(in the rows, 128 means zero)
Named turns come first, each shown by rows before and after it. Which turns, in which order, take the first row of each pair that follows to the second? Write the first one first, as in the answered first pair.
turn K401:
[106 176  75 136  78 138 143 113 119 131  94 181 193 112 110 111  61 171
 114 102 149 137 160 108 174 152 104] => [145 183  94 168 123 148 168 112 140 121 102 145 204 120  98  87  61 176
 111 136 125 102 157 121 160 161  93]
[138 124 146 151 181 137 169 130 127 109 155  96 140 152 132 118 132 121
 138 136 134 101 133 115  96 130 134] => [128 120 149 133 174 129 143 138 131 125 122  95 104 144 156 123 151 113
 149 152 127 120 147 113  86 109 134]
[100 135 134 132 132 136 134 118 120 101 153 123 111 152 120 134 119 127
 129 137 143 127 113 141 122 121 136] => [104 136 137 132 137 136 134 117 123 105 148 120 108 151 122 133 124 130
 133 143 138 126 117 142 118 120 133]
[105  88  98 125 112 107 130 114  59 132 189 126 132 124 162 167 149 138
 155 102 142 139 131  87 124 115 161] => [128  96 101 154 135 117 155 109  69 118 212 112 162 132 143 155 139 145
 147 104 135 115 121  95 126 132 155]
turn K823:
[155 117 159 157 197 123 137 123 116 121 174  90 127 139 155 135 158 130
 129 166 100 112 183 106  54  93 160] => [117 119 119 122 116 110 117 106  64 125 211 162 165 123 139 172 135 143
 109  77 146 143 168  87  92 111 183]
[143 133 132 109 124 150 147 134 182 140 104 113 119 109 142 105 112 131
 127 125 128 111  96 152 148 165 136] => [140 125 131  85 115 139 120 133 167 161  92 122  85 114 170 119 136 121
 135 130 130 135 122 130 127 140 146]
[ 89 141 126 150 158 105 165 151 141 104 123 117 136 125 107 119  93 129
 140 123 148 114 114 153 138 167 117] => [ 92 129 134 123 165  93 129 156 127 132  99 110  86 129 151 131 135 114
 157 151 139 140 157 131  96 129 121]
[128 123 165 148 141 147 183 123 152 110 122  94 148 102 120  97 108 149
 125 136 105 114  85 130 127 156 102] => [123 105 161  99 119 126 124 122 112 149  99 112  89 106 170 124 157 133
 139 146 109 162 138  92  87 112 115]
turn K511:
[ 80 101 150 152 189 113 102 156 135  99 121  91  98 157 137 151 109 127
 120 102 121 129 129 122 143 102 160] => [140 117 149 161 186 114  81 146 139 143 109  83  86 133 133 134 120 131
  91 145  95 109 148 136 129 101 146]
[104 126 141 125 125 132 134 134 155 125 112 129 122 133 135 118 125 121
 133 134 145 138 118 126 153 126 120] => [131 135 141 125 116 128 122 129 153 149 109 131 114 123 135 116 135 123
 116 149 135 132 129 125 143 123 115]
[108 145 151 138 145  98 113 147 125 141 124 116 111 149 154 124 130 119
 149 131 117 113 143 127 157 137 103] => [114 147 147 135 141  97 104 146 119 145 124 120 108 149 155 122 135 119
 147 134 119 115 151 122 153 135 104]
[131 119 145 158 156 138 188  78 104 121 123 125 149 190 150  94 126 147
 108 111 165 127 162  93 134 125 137] => [160 129 145 166 153 143 182  74 109 138 116 117 143 182 147  87 131 150
  94 130 151 116 164 106 126 126 127]
turn K461:
[165 130 107 156 157 120 151 114 104 133 181 121 172 144 113 122 139 156
 109 100 137  99 120 128 101 136 130] => [161 122 124 142 177 115 127 128 123 151 134  92 112 139 149 115 170 141
 130 149 113 113 145 130  73 101 122]
[123 126 151 130 112 108 145  99 109 108 105 136 152 141 183 129 110 111
 152 123 169 150 112 123 127 106 139] => [139 130 145 127 103 108 137  90  95 118 111 147 160 136 180 135 110 116
 143 119 166 148 117 121 124 105 140]
[101 134 157 150 173 134 147 147 129 115 122 114 106 194 129 132 138 113
 168 140 110 124 120 120 120 121 136] => [137 148 131 155 141 138 145 124  90 127 169 148 155 188  99 142 123 133
 126 104 128 109 118 112 132 147 140]
[203 144 142 167 131 133 113 118 167 151  98 110 106  77 113  96 149 105
 116 197  84  90 143 138 104 128 119] => [132 135 149 187 148 141 164 139 201  83 107 100 136  92  92  95 110 109
 146 160 103  87  95 149 145 155 119]

Each pair is two turns apart.
[157 115 154 125 177 133 159 135  94 123 167 133 137 142 120 102 129 117
 161 116 151 131 144  57  92 101 172] => [163 116 165 127 183 132 145 146 127 139 127 109 101 126 137  88 139 110
 169 155 127 132 148  75  84  86 160]
K511 then K401
[153 155 122 148 109 138 116 122 159 167  93 128 109  86  96 103  84 150
  85 172 100 108 102 183 157 157 115] => [122 139  99 124  92 135 130 104  89 140 168 177 166 120  91 148  76 158
  91  81 151 128 101 129 156 165 148]
K511 then K401
[130 121 131 109 150 127 124 127 145 117 132 122 120 135 129 119 132 108
 143 150 107 135 130 138 113 100 132] => [135 120 132 114 152 131 129 123 138 114 144 125 125 139 128 120 135 113
 144 148 108 134 131 132 111 100 132]
K461 then K823
[147 152 133 143 136 104 106 124  74 157 166 114 162 135 107 126 153 141
 138 149 142 112 148 134 104 133 104] => [136 156 141 156 152 110 126 128  94 143 163 103 170 136 100 117 138 145
 143 151 138 101 132 149 113 143  97]
K511 then K511
[135 113 101 129  96 136 122 134 101 132 129 132 146 123 106 130 133 140
 121 105 137 128 117 137 149 141 139] => [155 115 114 125 110 134 109 136 115 150 102 112 113 114 121 116 154 134
 121 144 117 129 135 142 128 124 130]
K511 then K461
[ 87 123 112 105  77 119 104 127 119 128 105 160 115 102 124 140 107 123
 128 103 148 151 117 121 148 125 134] => [143 128 147 150 168 132 141 134 159 113 101  94 110 125 128 100 124 124
 140 175 109 105 128 142 107 119 117]
K401 then K823
[159 164 115 145 129 131 129 108 121 124 134 137 144 112 116 113 126 136
 109 131 122 107 133 133 142 141 124] => [104 140 115 110 127 122 114 121 109 117 114 141 111 127 149 137 148 119
 145 117 134 147 151 107 130 111 137]
K461 then K511
[ 71  85 155 131 188 143 167 148 148  81 131 107 135 144 142 125 115 117
 149 119 148 150 107 101 134 115 120] => [141 106 139 103 128 127  88 131 125 169  89 129  81  95 162 126 148 114
 106 164 125 162 155 102 111  88 112]
K511 then K401
[163 158 103  99 172 139 127  94  67 126 172 156 150 159 133 147 145 154
 106 127 138 166 139 101 136 132 126] => [173 158 129 116 216 144 135 109 109 122 136 111 119 161 146 121 157 145
 122 182 110 153 142 121 118 120 113]
K823 then K461
[ 97 119 134 110 118 112 106 134 120 135 110 139 108 143 152 137 147 114
 149 116 133 165 149 112 115 109 131] => [111 123 126 110 108 115 100 127 103 138 124 151 122 143 147 142 148 118
 136 106 138 159 152 105 112 115 138]
K401 then K461
[ 82 114 143 129 168 146 160 135 127  81 145 118 153 162 136 135 131 113
 167  97 140 131 116  99 128 105 145] => [176 131 133 137 155 148 141 104  89 125 177 129 171 153 123 134 144 127
 119 116 126 105 145  92 102 110 144]
K461 then K401
[ 73 132 145 119 131 136 159 145 142 107 103 116 129 139 113 151 137 124
 163 114 128 152 114 115 149  89 148] => [ 87 137 146 135 141 140 175 140 144  99 117 111 149 144 100 148 127 129
 159 111 126 140 106 122 149 100 148]
K401 then K401
[187 141 118 122 116 125  89 123  99 191 141 147 120 129 132 120 156 119
 115 149 125 133 171  99 101 113 129] => [202 156 124 160 138 139 129 122 132 168 160 130 157 124  95  97 124 130
 104 154 115  96 137 129 128 147 116]
K823 then K401
[159 155  90 158 142  93 169 122 123 112  99  98 106 109  89  91 140 129
 135 123 114 108 120 169 105 177 126] => [161 145  82 122 114  80 126 115  86 143  92 123  78 109 115 113 167 121
 137 121 121 138 152 143  80 152 137]
K461 then K823
[118 129 109 104  93 120 114 113  92 137 154 161 156 136 131 155 128 132
 122  87 149 140 129 117 124 127 135] => [162 141 118 137 125 136 140 109 110 131 172 138 179 139 109 137 119 143
 108 111 133  99 125 134 120 146 123]
K401 then K511
[149 137 127 120 163 132 158 116  97 121 162 115 165 123 105 119 145 166
  83 140 142 103 141 105 107 128 149] => [145 130 131 100 160 122 134 118  90 139 142 113 131 122 131 128 167 153
  93 155 138 120 161  96  86 105 149]
K823 then K401
[ 88  87 142 136 161 124 115 145 118  91 129 104 145 131 128 140 120 131
 155 109 149 147 107  98 142 150 131] => [144 112 148 165 168 135 119 140 143 110 119  87 146 108 107 110 111 141
 129 148 121 116 104 131 143 164 114]
K511 then K461
[162 110 173 142 182 121 169 111  82 112 153 102 149 154 116 127 121 135
 109 112 113 121 115 103  79 129 128] => [133 101 181 122 184 112 159 121  82 113 130 100 119 156 139 134 135 125
 131 119 118 147 125  93  72 106 131]
K401 then K511
[122 132 108 124  98 125 149 117 129 120 164 154 175 118  97 133  92 144
 103  82 141 127  95 144 152 155 135] => [164 132 146 142 162 129 146 132 174 136 113  94 120 121 125  98 126 130
 120 178  92 106 120 166 109 126 115]
K401 then K401
[174 135 117 150 128 132 152 120 107 137 180 115 166 139 121 114 116 148
 115 129 129 112 139 120 114 140 114] => [117 114 127 131 143 129 160 132 102 111 174 112 151 163 146 133 126 135
 155 112 144 141 142 101 104 122 125]
K823 then K511
[119 131 131 102 149 119 129 166 123 116 125 130 148 135 140 144 139 131
 143 100 162 146 119 114 130 149 153] => [126 127 137 100 151 116 117 167 125 131 109 122 130 132 152 144 154 129
 146 117 154 147 128 112 120 136 151]
K461 then K461
[173 154 134 100  83 149 114 131 126 130  86 133 159 103 134 127 131  99
 165 137 143  86 118 102 130 144  74] => [142 149 138  96  87 145 118 140 139 115  76 129 151 108 141 128 128  95
 183 133 147  95 110 105 136 141  73]
K461 then K401
[ 99 186 149 109 120 121 117 129 174 174  87 124 113  82 153 123  85 137
 120 155  85 136 137 179 176 107 159] => [ 63 176 150 107 127 124 136 135 177 147  92 125 126  97 150 128  77 137
 138 135  98 142 124 172 188 109 166]
K511 then K511
[110 100 135 113  98 110 121 150  92 146 154 138 106 150 148 166 127 125
 138 104 121 113 153  94 126  99 136] => [121  99 144 119 115 109 123 155 103 149 145 124  96 154 157 160 135 122
 142 125 112 106 162  98 115  95 134]
K401 then K461
[150 137 107 160  97 164 119 144 133 154 196 134 185 139  86 126 178 132
 107 128 139  72 123 156 188 164 105] => [170 132 115 163 114 167 120 141 124 160 206 124 181 153  95 126 195 133
 112 142 130  69 139 145 168 155 108]
K511 then K401
[152 149 124 128 156 144  90 120 115 107 150  98 139 191 185 102 147 101
 146 151 108 154 116 101  98 109 133] => [186 162 121 146 147 148  90 109 121 119 159  99 153 177 164  89 135 115
 119 160  98 133 108 119 109 126 124]
K461 then K511
[132 114 116 110 153 132 120 103  96 142 138 112 126 139 146 150 132 125
 122 131 129 128 146 116 106  98 126] => [144 130 111 133 149 140 139  98 112 132 151 116 157 127 112 137 105 135
 101 124 129 103 121 137 130 129 117]
K823 then K511
[117 123 146 134 129 140 125 134 172 120  79 106  93 111 134 100 132 104
 144 145 118 135 126 141 120 127 131] => [ 89 126 128 133  98 139 130 131 164 108  89 129 117 103 114 112 111 110
 138 108 139 139 106 143 148 143 138]
K401 then K823
[147 117 138 108 133 124  99 138 130 171  91 121  76 113 155 124 160 117
 139 175 107 147 160 119  91  91 119] => [180 137 103 122  92 133 113 106  82 170 167 172 159 110 103 139 124 147
  90 108 132 122 143 111 121 135 128]
K461 then K461
[ 65 120 102 113 124 117  93 125 162 115  99 113  83 119 169 115 147  86
 151 134 127 152 162 121 135  92 108] => [ 75 136  88 156 124 133 143 117 174  80 149 119 161 115 112 104  97 113
 123  99 138 109 116 147 178 143 103]
K823 then K401
[118 134 180 156 200 115 116 103 118 151 127 133  95 184 153 166 179 144
 167 150 110 128 155 115  87 124 140] => [103 136 162 128 149 106  85  98  93 171 123 169  88 167 159 186 177 143
 159 123 126 154 159 106 101 123 146]
K823 then K461
[152 116 148 117 148 139 122 116  85 107 182 158 159 158 118 153 136 145
 115  91 146 119 156  70 120 129 144] => [169 118 177 134 195 145 124 132 131 108 141 109 122 158 135 127 153 134
 131 157 108 104 169  95  97 110 127]
K823 then K401
[180 139 167 148 173 148 156 117 167 154 136 101 138 147 174 115 211 102
 165 179 107 134 168 108  63 103 122] => [170 148 121 145 110 154 176  91 116 138 212 168 228 141 121 142 162 130
 129  79 153 128 131  97 116 154 140]
K823 then K401
[ 70 122 145 131 124 131 169 138 115  86 135 129 151 142 127 143 118 132
 146  86 146 134 134 124 134 122 125] => [141 135 135 141 119 135 159 112  84 114 168 138 173 136 111 138 126 143
 111  91 138 109 155 118 117 130 125]
K823 then K461
[174 124 105 139 130 121 109 117 197 107 168  90 149 103 105  89 111 200
 116 131 128 123  74 135 154 173 115] => [193 115  90  94  90 103  52 100 153 161 152 120 107  93 137 111 149 191
 108 132 130 155 119 105 122 143 125]
K461 then K823
[113 113 114  83 104 123 114 122  94 156 146 150 133 143 123 146 146 132
 115 112 148 166 141  82 122 123 138] => [127 112 138  93 140 123 116 129 119 160 120 117 104 152 136 130 166 121
 126 160 123 158 156  87  96 106 130]
K401 then K461
[ 76 111 143 119 162 138 169 187 122 115 142  90 155 153 135 160 108 108
 150 132 123 148 126 137 113  99 117] => [124 123 134  97 119 124 109 174 113 177 109 109 118 118 152 161 129 105
 120 165 105 160 157 141  95  83 106]
K511 then K401
[113 137 139 183 140  98 155 126 163 130 101 135 132 133  98 112 119 128
 133 140 133 140  85 138 133 128 100] => [125 133 115 156 104  90 133 105 106 151 135 178 148 135 101 140 128 133
 115 101 157 155 107 107 127 122 117]
K461 then K511
[ 40 152 106 139 123  97 135 135 162 108 118 114 119 172 126 138 100 135
 158 123 141 140 122 138 150 129  83] => [ 34 149 104 133 121  96 128 135 156 112 114 120 112 177 132 145 106 134
 161 121 141 144 130 131 145 124  86]
K823 then K401
[115 134 125 118 125 117 117 141 152 107  97  81 113 118 130 147  92 117
 133 130 114 127 108 148 139 150 119] => [108 133 116 108 109 115 110 136 137 112 104  97 119 116 127 154  86 121
 130 110 126 133 109 141 145 153 125]
K823 then K823
[124 136 134 140  92 129 107 120 124 132 131 125 141 104 121 121 131 131
 116 125 132 130 126 124 126 132 119] => [121 137 145 153 113 133 122 127 141 121 123 108 142 106 120 108 128 131
 123 141 123 118 119 131 124 133 116]
K823 then K461
[ 87 163 159 151 119 109 112 136  71 100 116 129  95 130 129 166 146 130
 135 101 107 138 120  74 118 124 145] => [156 185 158 179 121 113 110 125  86 127 120 119 108 108 108 142 140 142
  95 138  81 104 120  97 118 137 128]
K823 then K511
[156 149 133 135  63 137 101 103 131 165 103 147 118 113 135 125 111 113
 109 145 118 130 124 120 111 160 139] => [137 149 149 150  91 143 122 117 171 141  81 118 107 119 137 108 105 108
 130 164 105 122 111 137 115 160 129]
K823 then K461
[164 129 131 130 137 122 107 123 120 162 125 124 115 129 141 103 140 130
 111 158 100 124 151 127 107 110 123] => [153 134 120 144 126 130 133 117 109 138 160 143 165 131 109 108 111 144
  98 119 120 113 123 129 136 141 127]
K461 then K461
[110 117  84 133  82 115 109 128 158 126 102 150  90 104 140 111 121 162
  91 152 133 148 101 130 132 117  95] => [128 120 100 155 120 122 129 132 178 115 101 122  95 112 133  95 123 160
  98 172 119 126 100 138 121 119  89]
K401 then K823
[110 111 159 145 160 141 184 152 122  62 194  90 171 206  97 185  93 121
 175 188 145 145 121 140 135 107 135] => [169 131 133 142 127 142 167 125  78  95 228 123 201 194  78 196  91 136
 128 173 153 128 133 133 134 118 139]
K401 then K461
[ 94 111 138 129 144 112 132 134 165  95  85  98  95 138 139 131 132 103
 167 124 129 152 128 135 136 112 151] => [ 84 112 132 135 136 116 147 134 161  81 101 108 120 134 124 130 115 111
 160 105 139 148 108 137 158 129 152]
K401 then K823
[ 70 112 130 122 133 120 135 141 142  88 118 116 112 139 128 130 116 130
 161 117 140 148 118 131 139 118 134] => [121 133 120 115 102 114  91 132 144 148  91 125  84 104 135 122 129 131
 129 152 120 150 142 142 129 111 124]
K511 then K401
[161 163 148 160 127 140 139 146 134  98 141 134 142 117 100 126 109 132
 134 123 132 114 123 155 143 144 138] => [146 155 133 131  93 125 110 141  99 112 142 163 132 113 113 149 119 128
 133  96 147 140 140 131 142 132 148]
K823 then K823
[104 115 131 116 132 139 136 137 152 102 120 120 132 131 142 126 123 118
 161 124 126 137 125 127 125 106 129] => [129 125 123 103 105 133 108 131 143 135 106 131 118 111 148 129 131 119
 142 136 118 139 138 128 125 102 125]
K511 then K401
[107 123 137  98 145 129 130 128 104 106 117 140 118 174 145 137 154  97
 167 131 167 145 149  97  99  86 157] => [111 132 146 107 149 128 129 143 153 109  75 111  91 151 142 110 145  92
 167 172 145 137 137 131 109  87 136]
K511 then K401
[139 154 100 167 129 126  67 118 118 157 139 112 130 123 132 113 131 145
 105 132 116 121 125 175 150 129 122] => [ 96 135 102 139 124 119  55 124 100 148 132 120 109 138 159 136 144 133
 135 113 133 154 136 148 141 107 136]
K511 then K461
[117 135 130 130 120 129 122 130 152 146 112 137 133 108 114 128 115 125
 139 122 119 121 120 134 134 137 122] => [113 135 130 133 122 132 127 128 151 137 116 140 138 113 112 132 112 125
 138 113 122 121 119 130 136 140 121]
K823 then K461
[137 136 135 137 107 132 133 140 138 119 144 109 167 116  93 123 119 111
 104 132 128 120  98 154 139 143 122] => [110 123 142 130 129 129 144 150 147  99 137  98 160 132 105 126 124 104
 128 132 130 130  96 150 134 134 122]
K823 then K461
[ 96  49 102 142 162  94 131 123 167  80 107  96 144 158 137 136 100 145
 132  66 158 149  87  96 136 140 122] => [159  73 110 169 171  99 125 119 203 109  86  72 138 127 121 102  97 149
  97 123 117 110  88 133 132 149  99]
K511 then K461
[181 147 129 129 139 121 121 125 117 152 137 123 118 145 111 123 140 124
  99 152 129 108 136 122 116 124 129] => [115 134 122 122 129 125 145 135 118 108 154 136 142 160 103 134 115 124
 124  97 158 124 107 119 148 139 142]
K823 then K511
[103 106 127 130 116 129  95 125 132 123 113 121 104 130 135 142 116 146
 143 125 132 154 130 127 142 108 150] => [116 115 131 154 130 137 121 123 151 106 124 107 128 131 113 129 101 154
 134 129 127 132 113 143 156 128 142]
K823 then K401
[215 162 131 168 150 132 120 127 145 159 136 133 135 101 102  88 133 143
  69 175  98  77 155 148 108 131  85] => [191 166 105 153 102 130 120 120 116 155 162 174 168  90  83 108 106 152
  51 118 127  90 132 140 140 153  96]
K823 then K823
[143 120 122 127 120 123 109  93  81 148 157 137 141 143 153 144 146 100
 126 124 123 117 139 120  99 135 140] => [ 79 112 124 125 117 121 127 110 103 111 148 137 145 148 147 145 125  96
 148  99 139 135 108 130 131 144 143]
K461 then K823
[156 145 120 165 159 132 137 108 155 132 184  90 117 128 111  98  98 107
 136 151 111  99 127 139 119 164 101] => [131 130  95 111 107 115  89  97  92 158 186 140  98 128 140 139 124  99
 137 107 142 147 158  98 107 139 122]
K823 then K401
[153 145 139 153 120 105 134 121 147 119 179 128 133 167 100 108  99 135
  97 117 144  87 146 144 138 133 142] => [143 134 143 117 108  90  97 124 129 144 151 131  86 167 142 125 134 117
 115 131 142 124 176 124 108  97 146]
K823 then K401
[150 153  71 118 136 153 118 104 126 129 155 120 168 114 128 125  99 123
 178 134 100 102 116 112 126 182 146] => [125 143  88 119 162 149 128 117 145 111 138 100 152 127 144 123 105 114
 203 146  98 108 116 111 121 168 149]
K823 then K461
[160 140 120 155 119 142 134 100  99 139 178 159 174 133  99 135 111 153
 102 110 143 113 118 104 120 147 133] => [142 128 155 175 189 147 156 126 157 112 137  98 137 150 124 112 125 137
 146 164 116 106 119 120  99 126 120]
K823 then K461
[152 110 135 150 128 111 133 171 122 134 132  94 149 115 127 100 133 138
  97 181 100 107 167 144  75 118  91] => [136 117 118 155 102 113 150 166 114 118 162 115 189 108 100 106  99 150
  83 141 122 100 137 151 111 147  91]
K823 then K823
[122 143 149 169 166 122 149 163 131  89 145 126 151  97 100 112  97 171
 109  89 120  86 104 140 157 157 145] => [ 91 126 154 157 183 120 155 168 123  70 146 124 143 119 116 123 110 163
 136  80 130 103 108 124 148 144 152]
K823 then K461
[196 103 123 124  73 132 138 114 102 166 147 158 146 112 116 137 161 135
 114 150 165  95  97 119 131 100 126] => [205 101 133 128  88 132 133 119 109 171 137 142 132 117 127 133 175 129
 123 170 155  94 108 120 115  89 123]
K823 then K823
[ 72 142 114 121 131 128 156 139 134  96 149 137 159 114 118 113  98 139
 138  80 151 128 105 125 163 140 133] => [107 145 143 140 184 132 158 149 169 106 116  89 126 117 132  84 122 130
 149 152 116 107 121 140 131 123 116]
K401 then K401
[ 95 125 142 127 145 136 161 135 116 103 151 124 160 138 133 142 106 119
 146 128 131 131 118 103 124 137 137] => [148 135 135 131 135 135 145 117  96 134 167 133 167 133 126 141 114 123
 119 137 122 118 136  99 108 137 134]
K401 then K461
[ 92 144 107 109  92 123  95 140 151 143  86 136 101  98 118 103 120 123
 111 134 130 139 128 159 147 121 114] => [ 87 141 109 115  98 126 103 142 159 135  84 129 107 100 113 101 113 121
 116 134 130 134 122 162 151 124 114]
K511 then K511
[133 110 114 140 126 117 143 131 144  97 147 119 152 152 131 147 149 123
 136 116  95 115 140  94 119 122 148] => [147 111 117 142 129 116 136 130 148 106 138 109 143 146 137 140 152 123
 134 133  85 109 145 101 110 118 143]
K401 then K511
[132 133 154 126 181 136 127 101 129 135  96 112 126 119 112 103 152 135
 134 147 117 119 152 126  92 131 130] => [ 93 134 129 113 125 130 124  97 112 126 113 156 153 104  90 118 122 143
 123  90 148 132 124 126 136 157 135]
K401 then K823
[108  93  81  81 110 148  87 126  93 130 184 172 142 103 107 145 111 154
 124  74 154 144 113  70 176 149 109] => [108 109  92 114 123 159 115 138 143 113 173 148 155  90  83 117  83 161
 117  90 136 115  79 109 205 174  90]
K461 then K823
[162 163 145  99 150 134 121  95 115 137 151 110 136 150 126 123 153 143
 154 148 124  96 118 114 137 122 136] => [141 164 129  85 115 129 114  90 104 138 156 138 143 140 116 135 140 145
 149 117 141 111 111 111 156 131 143]
K401 then K823
[202 159 110 132  97 123 112  94 120 158 131 143 145  92 112 118 121 141
  87 148 104 110 132 138 128 147 113] => [146 139 115 144 136 129 167 101 114  90 176 136 193 140 101 131 107 146
 126  97 134 110 108 120 138 159 129]
K511 then K401
